feri: [144 124  96 118  83 120  86  97  99 176 106 170 174 150 101  97  82 122
 109 146 178 116 140  97 118 121 175 168 172 116 148  86 112 175 114 162
  85 145 111 176 118 147 107 148 162 161 131  81 157 137 121 136 122 169
  90 110  76 141]
pak: [179 114 105 107 154 168 124  77 177 104 116 177 104 147 131 131 178  98
 171 178 126 150  96  98 146 162 115  98 138 136 120 101 163 170 155 168
 123 165  95 146 157  91 142 111 101 176 136 152  97 161 173 173 165 136
 176 124 166 134]
tafeb: [ 83 146 108 127 136  81 144 101 110  78 130 154 144 166  94 174 125 161
 131 150  94 132 163 100 176 160 124  98 149 117 138 140 175  91 103 131
 148 156 140  80 130 121 112 143  95 119  84 177  98 123 139 157 122 160
  90 110 122 155]
zad: [116 173  94  85 150 137 165 173 149 180 155 160 100  84 156 150  86 176
 119 128 110 148 143 151 107  98  90 132 160 151 114 177 148 148 135 111
  81  91 159 157 112 146  95 160 164 139 138 151 122  81 144 144 152 178
  95 164 159 158]
podib: [102 120 172 114  94 179 115 175 153  95 174 162 142 139  83  96 127 153
 160 173  91 102  84 163 178 124 112 163 160  87 152 109 100 130 178 109
  88 122 179  89 156 125 147  77  80 163 171 138 116 139 131 155 170  78
 121 115 138 153]
vop: [150 178 135 105 116 163  91 131 123 168  78 100 172 127 157 160 115 104
 154 179 100  98  96 173 167 161  91 119 162 104 144  87 117 115  82 154
 174 121 175 134 108  77  82  93 143  80 122  77 120  89 177 149 125  97
 176 163 128 107]
zaba: [133 160 132  98 119  95 119  78 146 113 158 113 133 139 137 159  91 173
  95 111 127 122  82 116  99  96 112  94 171 140 129 122  80 139 170 118
  84  85 104 172 147 172  81  97 123 115 159 167 162  77  95 101 119 146
 177 135  79 138]
pove: [ 97 100 126 145 160 162  83 119 116 170 122 148  98 103 135 146  87 111
 102 136 141 165 175 171  80 124  78 149 114 178 108  81 128 155 103 139
 166  96  90  87 158 132 121 139 164 128 125 167 122 127 129  95 115 122
  90 107 157 160]
start: [ 97 123 115 159 167 162  77  95 101 119] -> zaba, 43
start: [ 94 174] -> tafeb, 14
start: [166  94] -> tafeb, 13

zad: [134 115 141 140 115 128 126 138 113 131 163 126 148 113 141 148 127 154
 136 124 134 140 112 137 128 145]
feri: [116 146 133 119 135 119 136 137 144 132 137 141 153 144 154 143 138 121
 134 153 115 124 109 140 121 130]
tezi: [128 131 116 127 126 115 134 120 125 135 117 140 123 121 134 132 126 133
 132 118 134 122 124 123 129 133]
tafeb: [133 144 121 112 128 107 148 100 135 135 123 134 104 124 114 139 116 146
 132 119 135 119 136 137 122 121]
zaba: [141  84 115 139 117 112 151 112 123 149 126 157 156 129 169 147 151 114
 139 147 139 123 105 127 109 152]
bol: [154 143 124 135 136 133 122 145 110 134 116 115 130 125 118 137 138 152
 126 119 143 134 127 127 128 138]
vop: [118 126 126 129 131 149 117 149 105 147 139 152 142 140 159 104 137 102
 136 116 120 124 129  94 144 136]
bigip: [117 104 110 134 130 128 135 123 118 151 105 170 152 148 183 106 146  75
 137 129 123 107 122  89 126 129]
Lod: [132 133 125 138 129 130 127 138 113 117 108 131 137 113 146 121 137 104
 130 102 139 120 121 116 132 131]
podib: [137 148 118 118 146 134 135 146  86 170 146 157 117 125 146 111 123 141
 135 107 140 135 151  84 137 146]
count zaba: [141] -> 1
start: [116 146 132 119 135 119 136 137] -> tafeb, 16

bol: [120 132 122  88 123 132 113 113 128 124 132 140 119 166 124 129 130 138
 131  97 142 130 142  89 141 146  99 136 133 144 122 162 152 132 134 112
 106 148 147 110 130 102  97]
Lod: [ 80 135 110 128 159 136 106 109 146 104 153 112 121 116 132 136 116 156
 107 122 176 130 124 145 105 138 126 137 139 114 118 119 137 134 158 115
 127 156 119 131 141 132 138]
bigip: [121 109 145 146 150 134 112 114 125 119 129 147 121 161 129 132 132 143
 128 104 139 129 145  95 151 146  99 130 135 143 121 156 157 143 135 120
 110 147 151 151 125 102  93]
tafeb: [114 145 125  91 113 131 114 111 125 120 111 141 122 161 130 111 132 143
 132 132 137 133 145  96 150 146 102 131 138 138 120 154 151 143 133 121
 109 145 132 150 132 145  96]
vop: [136  98 116 154 116 111 136 155 131 154 123 144 129 135 124 121 116 132
 121 123 123 154 122 118 174 124 137  87 120 138 115 133 135 123 107  98
 149 139 123 131 127 150 145]
zad: [ 94 137 105 130 160 151 114 114 145 103 150 113 108 117 128 138 113 161
  96 128 172 121 124 142 110 133 130 134 141 117 118 117 125 143 146 121
 133 161 131 133 133 135 141]
pove: [141  98 113 151  99 111 135 154 132 157 122 144 130 137 141 130 116 132
 124 137 121 149 123 116 174 125 142  89 116 140 109 132 130 137 107 127
 150 135 122 129 122 147 147]
count vop: [98] -> 2
start: [121 109 145 132 150] -> tafeb, 35
count tafeb: [131] -> 2
count tafeb: [111] -> 3
count vop: [123] -> 5

pak: [104  91 119 109 154  82 121 164 141]
tafeb: [103  93 116 113 157  81 125 167 143]
vop: [102  93 120 109 153  81 123 166 142]
start: [109 154  82] -> pak, 3
start: [ 93 120 109 153  81] -> vop, 1

